[[-0.993 -0.510 -0.110 -2.757 -2.763 -1.361 -1.093 -0.643  1.582]
 [-0.827 -0.913 -0.657 -0.965 -1.030 -1.020 -0.753 -0.714 -0.531]
 [-0.968 -0.774 -0.236 -2.462 -2.570 -1.475 -1.020 -0.528  1.012]
 [-0.798 -0.582 -0.507 -0.322 -0.184 -0.620 -0.534 -1.101 -0.202]
 [-0.985 -0.563 -0.140 -2.646 -2.669 -1.369 -1.064 -0.631  1.440]] value -0.985

[[-0.59 -0.74 -0.41  0.52 -0.26 -0.11  0.39  0.39  0.00  1.24 -0.06  0.21]
 [-1.00 -0.52 -1.09  0.92  0.08  0.17  0.23  0.74 -0.09  1.12  0.27  0.72]
 [ 0.21 -0.08 -2.05  1.07  0.55  0.34  0.51  1.15  0.23  0.57  0.99  0.84]
 [ 0.53  0.71  0.55  0.21  0.87  0.62  0.50  1.34  0.69  0.36 -0.03  1.28]
 [ 0.73  0.15  0.01  0.43 -0.65  1.09  0.64 -0.74  0.37 -0.17 -0.27  0.08]
 [-0.55 -0.95 -0.11  0.92 -0.11 -1.94  1.17  0.35  0.35  1.50  1.56  0.59]
 [-0.04  0.08  0.22  0.38  0.58  1.57 -0.69  0.60  0.74  0.64  0.05  0.58]
 [ 1.43  0.83 -0.02  1.54 -0.82  0.58  1.57 -1.32  1.02 -0.49  0.44 -0.14]
 [-0.75  0.17 -0.19  0.06  0.70  0.26  0.83  0.97 -1.36  1.22 -0.12
   0.80]] value -0.75

[[-0.038 -0.067 -0.104 -0.039 -0.006 -0.079 -0.067 -0.067]
 [-0.144 -0.126 -0.053 -0.117 -0.115  0.025 -0.125 -0.067]
 [ 0.077 -0.111 -0.115  0.110 -0.078 -0.081 -0.064  0.002]
 [ 0.112 -0.019  0.032 -0.210  0.057  0.003  0.001  0.099]
 [ 0.033 -0.096 -0.054 -0.168 -0.013  0.047 -0.039  0.026]
 [ 0.094  0.008 -0.013 -0.124  0.001  0.068  0.036  0.118]
 [-0.009  0.045  0.019 -0.232  0.155  0.151 -0.056  0.261]] value -0.009

[[-24.73 -25.12 -24.09 -19.41 -24.76 -22.20 -25.80 -25.78 -25.73 -21.78
  -24.94 -19.87 -24.74 -25.17 -25.30 -18.82]
 [-25.80  -5.67 -25.59 -24.78 -19.30 -17.63  -3.79  -3.90 -25.35 -25.83
  -25.09 -24.86 -24.55  -8.83 -25.89 -25.24]
 [-25.68  -9.35 -25.01 -25.91 -15.34 -14.55  -8.02  -8.34 -23.95 -24.10
  -25.90 -25.75 -23.14 -11.65 -24.13 -24.75]
 [-25.47  -4.99 -25.55 -24.92 -20.28 -17.22  -5.34  -5.34 -25.54 -25.85
  -25.20 -24.91 -25.62  -8.00 -25.89 -25.22]
 [-25.50  -4.19 -24.55 -24.44 -19.03 -20.85   5.23   4.68 -25.85 -24.62
  -24.44 -24.44 -22.89  -9.46 -25.03 -24.47]
 [ -9.24 -24.61 -12.96  -9.05 -25.73 -25.81 -24.78 -24.76 -21.57 -17.03
  -11.44  -7.53 -18.51 -24.78 -19.74  -9.69]
 [ 29.42 -24.44 -24.80 -24.44 -25.36 -24.44 -20.63 -21.40 -19.48 -24.44
  -24.47 -24.44  28.75 -24.44 -24.85 -24.44]
 [ -2.05 -24.44 -12.47  -9.52 -25.69 -24.73 -24.45 -24.45 -22.84 -19.27
  -11.30  -6.18 -14.98 -24.44 -21.84  -8.67]] value -2.05

[[-0.05 -0.03  0.00  0.04 -0.12 -0.01 -0.06 -0.04 -0.11]
 [ 0.16 -0.15  0.13 -0.18  0.03  0.05  0.01  0.00  0.02]
 [-0.03  0.03 -0.01  0.06 -0.10  0.03 -0.10 -0.02 -0.07]
 [ 0.15 -0.10  0.09 -0.16 -0.01  0.06  0.04 -0.01  0.04]
 [ 0.17 -0.10  0.12 -0.16  0.01  0.09  0.00  0.02  0.02]
 [ 0.26 -0.09  0.25  0.03 -0.21  0.22 -0.11  0.00 -0.23]
 [-0.06 -0.02 -0.04  0.02 -0.16 -0.05  0.00 -0.08 -0.06]
 [ 0.00 -0.09  0.03  0.04 -0.04  0.00 -0.09  0.00 -0.14]
 [ 0.21 -0.06  0.20 -0.04 -0.23  0.16 -0.05 -0.01 -0.19]
 [-0.03 -0.03 -0.04  0.02 -0.09 -0.02 -0.02 -0.06 -0.08]] value -0.03

[[  3.80   4.51   8.03   5.70   1.73   7.77   3.09   4.21   5.16   5.83
    1.92   3.81]
 [ -0.64   2.12   8.95   7.62   1.90   3.99   4.43   4.54  -1.92  11.02
   -1.20  -1.22]
 [  8.35   7.59   3.34   5.42  14.83  -3.11  11.69   7.35   2.13   6.77
   11.86   6.40]
 [  7.50   6.64  -2.41   5.36  15.00  -2.70  11.45   7.56   1.38   7.20
   13.02   6.76]
 [  2.82   2.89  -1.42   5.64   2.22   9.49   1.91   5.38   4.74   4.87
    3.05   5.55]
 [  0.76   3.22   6.80   7.79   8.92  -2.49   9.39   6.44  -5.89  12.61
    2.38  -1.65]
 [  6.90   4.11 -17.73   5.09  11.27   3.81   7.35   7.81   5.49   3.18
   14.97  11.36]
 [  8.31   5.74 -13.19   5.03  14.38   0.64   9.79   8.14   4.55   3.94
   15.98  10.83]
 [  3.35   5.04  11.77   6.39   6.51   1.14   7.48   5.21  -0.30   9.35
    2.28   0.66]
 [  7.15   4.44 -16.22   4.80   9.77   5.81   6.47   7.06   6.54   2.39
   13.73  11.25]
 [  8.90   6.98  -0.24   3.65   5.20   9.23   3.72   4.95  12.07   0.58
    9.42  10.74]] value 8.90
---
[ -9  14 -19  39  53] | 53, 39

[ 47 -36 -19 -65 -38] | 47, -19

[-13  18  26 -51   6  20  53] | 53, 26

[44 26 48 22 20] | 48, 44

[-35   5 -11  59 -28 -30  -3] | 59, 5

[-15  16 -52   3  39  61] | 61, 39

[[ 12 -19  -5  53 -47 -37  39]
 [ 24   8  -2  43  28   6 -44]] | 53, 43

[-55  -3  19 -18 -52  30 -43] | 30, 19

[[-40  -1  55  24  19 -40   4]
 [-58   8  45  29  16 -51  -6]] | 55, 45

[  6   3 -36  51] | 51, 6
---
[[ -4 -17   0  -5  -5   3]
 [ -1 -32 -33 -19  39 -23]
 [ 44 -37 -58 -51  46  29]] ans = 3

[[ -2 -20   5   0]
 [ 56  -9 -26  48]
 [ 30  34 -24   2]] ans = 0

[[-21  62 -14 -24  58  23]
 [-21  23 -21  31   4  -4]
 [-40 -61  -1  43  45   3]] ans = 23

[[ 25 -19 -15  34]
 [-44  24  31 -37]
 [ 19  33 -64  14]] ans = 34

[[-14  38  13  22   8  33]
 [-40 -64 -47 -54 -14 -67]
 [ -8   7  23 -27 -25 -56]] ans = 33

[[-34  36 -24  -8  20]
 [ -2  20  -8  -1  33]
 [-49  52 -38 -10   2]] ans = 20
---
array([  1,  60,   6,  72, 225]) out 72

array([[ -8,  -8,  -7, -45, -23,  -4,  -9],
       [ 26, -14, -19,   8,  22, -13, -20],
       [-25,  -4,  -1,  -9, -19, -13,  -2]]) out -13

array([63, 43, 50, 95, 12, 52]) out 12

array([[  2,   8, -25, -11],
       [ 31,   8,  27, -26]]) out 27

array([[  5,  -2, -17, -28,  -9,  -1, -20],
       [ -1,  -1,  29,   0,  -6,   2,   2],
       [  0, -15, -17, -24, -12, -27,   7]]) out -27

array([[5546, 4468, 8355, 6146, 6128, 6008, 5597],
       [8004, 7792, 5266, 7156, 6247, 2299, 6086]]) out 2299

array([[4, 1, 7, 5, 8, 3, 3],
       [3, 4, 4, 4, 5, 6, 3]]) out 6
---
[-44  41  51 -21 -36] >> -36
[  0 -14 -37 -43  15   6 -61] >> -61
[-45   0  48  11] >> 11
[ 26  -6   7  48 -12 -23 -16] >> -16
[ 20 -48  -1  19   6  13] >> 13
[-65   1  48   0] >> 0
[ -2   4 -51   1 -18] >> -18
---
-50,42,-10,-4,-29 -> 42
2,19,25,-28 -> 19
8,5,4,5,1,5 -> 5
243,256,662,879 -> 256
30,-6,-47,-46,-30,20,38 -> -6
1,7,8,6 -> 7
178,329,-645,869 -> 329
---
Q: [ -1 -53 -14  50  -1]
A: -14, 50

Q:
[[  3  26  48 -16  26  33 -16]
 [-14 -12  19 -20 -10  -2 -28]
 [-21   7  11  -7 -21 -23  -2]]
A: -20, 48

Q: [-16 -37  12 -59   5   0   8]
A: -59, 12

Q:
[[-54  32  30  47  10   0 -32]
 [ -3  35  22 -15   4   5  34]
 [-41  43  30  49 -11  11   7]]
A: -15, 49

Q: [-51 -19 -45  36  14  23  34]
A: 36, 36

Q: [40 46 57 33 50 56 60]
A: 33, 60
